Each row is where one point has got to under a steady rotation. How many ticks took it there?
The counts run from 0 to 303.
[103 125 141 159 121  96 146 110 123  93 152 187 161  82 108 164 116 100
  86 123  76  98  85 115  89 129 158 142 126 104  95 146  92 144 131 137
 173 157 131 107 165 121 146 139 160 136 118 111  98 116 183 169] => 97
[ 88 115 113 140 134  71 117 109 153 125 133 134 149  69 138  57 123 138
  87  93 145 126 127  72 143 156 125 117 118  96  69 131 135 113 119  88
 119 159 127 152 113  98 145 129 162  91 134 120 113 138  96  83] => 299
[113 131 113 144 116  91  93  90 136 115 148 142 149  75 125  93  94 164
  86 121 163 116 106 104 188 164 109 155 106 136 124 156 108 145 113 107
 132 146 101 127 109 119 119 170 170 131 126 133  69  82 118 114] => 42
[144  99 161 121 120 123  92 115 178 135 159 114 140  80 140  91 150 135
 149 142 145 131 112 158 177 155  93 150 112 179 163 173 130 149 119  93
 108 159 136 100  74 137 137 163 136 169 145 142  98  87 111 127] => 39
[120 119 106 157 147  68 163 136  86 113 114 128 118 117 147 154  89 108
  62 139 152 142 127  88  94 136 145 129  94 122 105  79 149 156 133 148
 155 130 125 193 117 130 138 151 108 136 149 136 135 135  85 161] => 172
[146 152 150  97 142 132 117 198 137 171 146 100 149 117 141 171 127  89
 147 154 116 127  83 141 113 142 144 134 126 127 188 121 132 148 162 139
  97 134 151 132 111 150 158 119  65 192 142 137 144 104 154 175] => 259
[121 131  90 107 143  87 106  88 139 122 119 131 161 101 142  91  75 160
  77  99 191 133 123  94 172 174 129 153 125  94  84 121 143 144 137 125
 129 155 117 170 136 113 119 148 138 117 104 116 140  91 100  94] => 54
[131 107  75 151 128 131 133  83 137 110 132 139 125 140 129  85 158 119
 100  98 163 134 119 120 127 161 144 141 135  63  78 123 112 141 150  68
 102 126 159 189 143 104 157 123 119  86 112 119 143 143 108 100] => 214
[110 120 107 173 137  75 102  83 121 128 169 131 145 101 129 124 160 121
 102 149 114 122  84 119 125 153 127 116 117  80 136 142 128 147 123  66
  84 100 114 141 125 104 139 169 154  89 108 139  51 135 130 112] => 122
[157 143 137 113 132 181 111 165 102  99  96 114 127 113 115 131  94  92
 142 177 107 117  96 124  85 144 149 122 138 117 122  92 129 114 184 131
 102 155 167 139 140 131 175  88 119 179 112 140 173 124 160 179] => 2
[135 131 105  81 143 129 125 130 177 135 105 122 162 127 138  84 119 117
 120 109 203 151 125 139 147 168 142 149 136 122 123 119 174 149 152 124
 106 160 161 170 125 124 148 113  76 131 129 119 197 116  74  98] => 57
[139 134 155  75 130 145  77 112 168 148 109  96 164  83  99  80 145 106
 158 169 173 134 114 147 126 169 119 124 138 153 156 126 156 121 168 101
 100 154 152 110  88 105 164 134  83 141 107 160 158 115 102 110] => 141
[127  84 177 133 127 154 140 147 170  89 130 166 144  91 139 135 122  83
 131 142 102 122 116 150 139 114 108 159 125 155 132 168 116 149 127 115
 150 218 170 122 118 150 157 137 148 152 162 137 115 107 120 178] => 191
[139 130 143 104 140 160 105 112 148 159 108  82 132 108 139  68 152 138
 132 190 158 155 108 132 149 157 105 121 123 121 136 133 141 122 166  93
  52 124 164 133  79  96 162 136  92 115 108 158 136 135 115 113] => 133
[124 113  69 157 145 147 114 101 112 112 143 142 122 132 138 105 113 118
  98 162 128 122  83 102 146 135 132 140 146  62 104 111 118 148 162  92
  72 122 155 180 145  97 155 115 149  80 100 158  83 142 140 133] => 117
[136 142 147 128 114 143 187 144 127 148 143 120 115 112 155 136 139  99
  84 154 117 157 109 105  87 153 143 125 121 123  79 123  96 135 147 144
 110 145 199 147 114  96 170 102  91 159 129 148 177 156 150 156] => 91
[121 103 181 169 127  92 144 133 156  98 135 172 150  87 133 163 119  99
 109 137 108 122 129 134 101 116 129 131  95 164 137 153 136 162 109 122
 184 183 130 125 121 134 134 164 141 152 176 128  98 103 112 194] => 182
[144 116 107 118 145 170  97  86 131 126 125 124 123 114 123  84 139 118
 127 204 157 152 102 129 135 146 127 122 142 111 115 115 150 141 167  93
  64 122 159 154 108 103 161 134 110  95  96 178 125 144 112 116] => 129
[112 139 100 124 128  63 118 101 148 140 148 116 152  89 135  92 106 167
  85  69 179 132 112 102 180 194 126 146 104 113  94 140 122 136 109 101
 122 132 112 157 123 112 120 157 142 120 118 117 116  96 106  88] => 50
[140 138  89 146 136 112 104 132  81  94 110 112 114  96 107 133  92  97
 108 153 118 106  86 104  67 151 166 130 133  94  83  68 120 125 161 122
 120 128 136 175 145 109 151 117 147 158 114 136 151 142 148 159] => 3
[133  86 131 113 121 168 164 150 161  93 127 151 117 104 158 103 122  90
 119 140 124 152 113 123 125 132 124 164 130 148  85 131 116 155 134 113
 116 189 202 144 105 119 190 110 125 151 170 162 147 150 109 168] => 192
[142 103  51 156 135 130 106 108 102  99 133 141  87 117 151 116 112 122
 103 180 140 121  99 118 135 133 126 149 132 103 110  85 144 182 132 109
  90 118 150 178 106 110 162 152 137 125 137 175  98 119 111 162] => 24
[157 116  89 147 140 131 109 153 103 111 123 111  96 119 138 127 122  75
 142 180 123 130  99 128  97 138 147 128 132 116 125  88 146 165 150 101
  88 125 172 189 101 113 175 115  96 156 139 158 143 146 110 176] => 15
[124 142 134 121 137 124 174 138 134 151 103 107 148 146 160 125 134 116
  76 127 180 181 138 123 105 169 142 113  92 113 102 118 143 128 144 132
 113 131 156 188 128 119 140 117  66 132 128 105 202 134  95 136] => 70
[112  87 173 159 110 119 135 156 181 110 158 170 141  87 151 117 144 101
 122  98  88 128 119 148 141 135 111 148 109 151 137 189 107 149 106  86
 129 182 160 109 116 140 158 124 147 154 167 111 108 106 139 168] => 195
[155 104 136 161 129 125 105 178 138 127 156 113 129 117 136 146 155  93
 162 163 100 122  97 160 128 148 121 136 108 132 189 150 142 151 135  83
  89 140 146 138 103 150 151 125 121 176 155 140  92 112 136 199] => 18
[106 140 109 175 130  81 102 135  87  98 127 146 148  81  90 150 101 101
 120 139  96  73  89 109  72 144 164 131 113 100 123  98 126 135 137 112
 151 150 101 147 156 133 143 143 147 151 114 117 108 128 159 168] => 4
[133 115 101 140 108 126 159 145 132 111 148 128  91 107 164  78 123 132
  70 112 130 150 103  94 141 152 124 163 116 113  56 121  78 147 124 107
  88 152 188 163 119 104 153 117 153 129 153 141 128 131 130 132] => 197
[128 131 104 112 144 119 158 104 139 120  96 129 153 135 143 116  91 124
  71 135 197 165 146 113 125 157 150 126 124  87  96 104 166 132 162 141
 133 141 140 194 151 121 129 134  80 113 105 119 199 124  93 131] => 66
[131 157  99 110 137 115 129 189 100 167 150  92 122 120 155 149  92 104
 100 161 131 142  92  94 117 155 159 137 118 102 132  88 125 145 158 151
  82 124 157 163 120 131 147 121  86 162 130 150 141 134 151 167] => 260
[108  98 110 173 114 119 126  83 165  86 139 171 177 130 122 107 134 135
 102  95 117 107 120 139 159 142 132 137 133  77 125 170 117 129 121  75
 125 154 120 153 173 122 137 152 165 104 103  89  93 100 137 126] => 211
[111 114 111 177 133  78 126  71 149 101 149 146 170 126 113 115 175 126
  94  92 131 117 113 149 133 169 127 131 120  74 118 159 114 129 125  52
 118 129 121 165 144 112 134 148 137 106  98  85 102 124 122  96] => 215
[ 98 128 159 168 143  88 159  95 135 109 110 161 179 124 108 182 114 111
  74 132 126 129 131 142 108 137 150 114  95 114 122 148 141 132 135 156
 188 151 105 140 164 135 107 170 121 135 104  92 128 101 119 160] => 76
[127 160  83 104 135 104 124 151 107 154 141 107 122 116 131 147 110  95
 103 141 148 120  73  93  87 161 170 135 134 105 105  76 140 161 152 154
 108 106 152 162 132 115 173 119  75 171 115 156 161 148 147 153] => 256
[ 97 109 163 151 131  83 120 136 150 139 177 148 150  91 172 149 133 122
 113 154 102 129 116 110 147 129 108 110 105 148 159 174 138 155 121 121
 119 141 122 105  96 135 131 169 130 114 172 155  40 113 117 155] => 279
[132 128 120 118 143 128 129 187 136 169 154 115 107 130 179 145 132  86
 126 183 124 157  95 124 125 135 149 128 129 124 153 114 157 174 144 138
  75 120 170 152 103 131 168 129  66 148 157 168 125 138 117 167] => 268
[127 169 169 113 125 119  93 157 143 148 144 113 175 104 117 175 111 116
 130 147 104 107  86 142 126 162 138 130 113 128 180 146 116 126 149 141
 129 143 133  89 132 148 128 134 103 194 112 115 139  88 171 165] => 250
[129 133 161  85 142 132  57 128 167 135  85 119 186  83  99 118  93 115
 164 156 161 117 120 142 139 166 134 131 128 151 175 122 180 110 175 124
 132 170 120 120 120 134 139 133 104 162 105 132 161  96 108 129] => 149
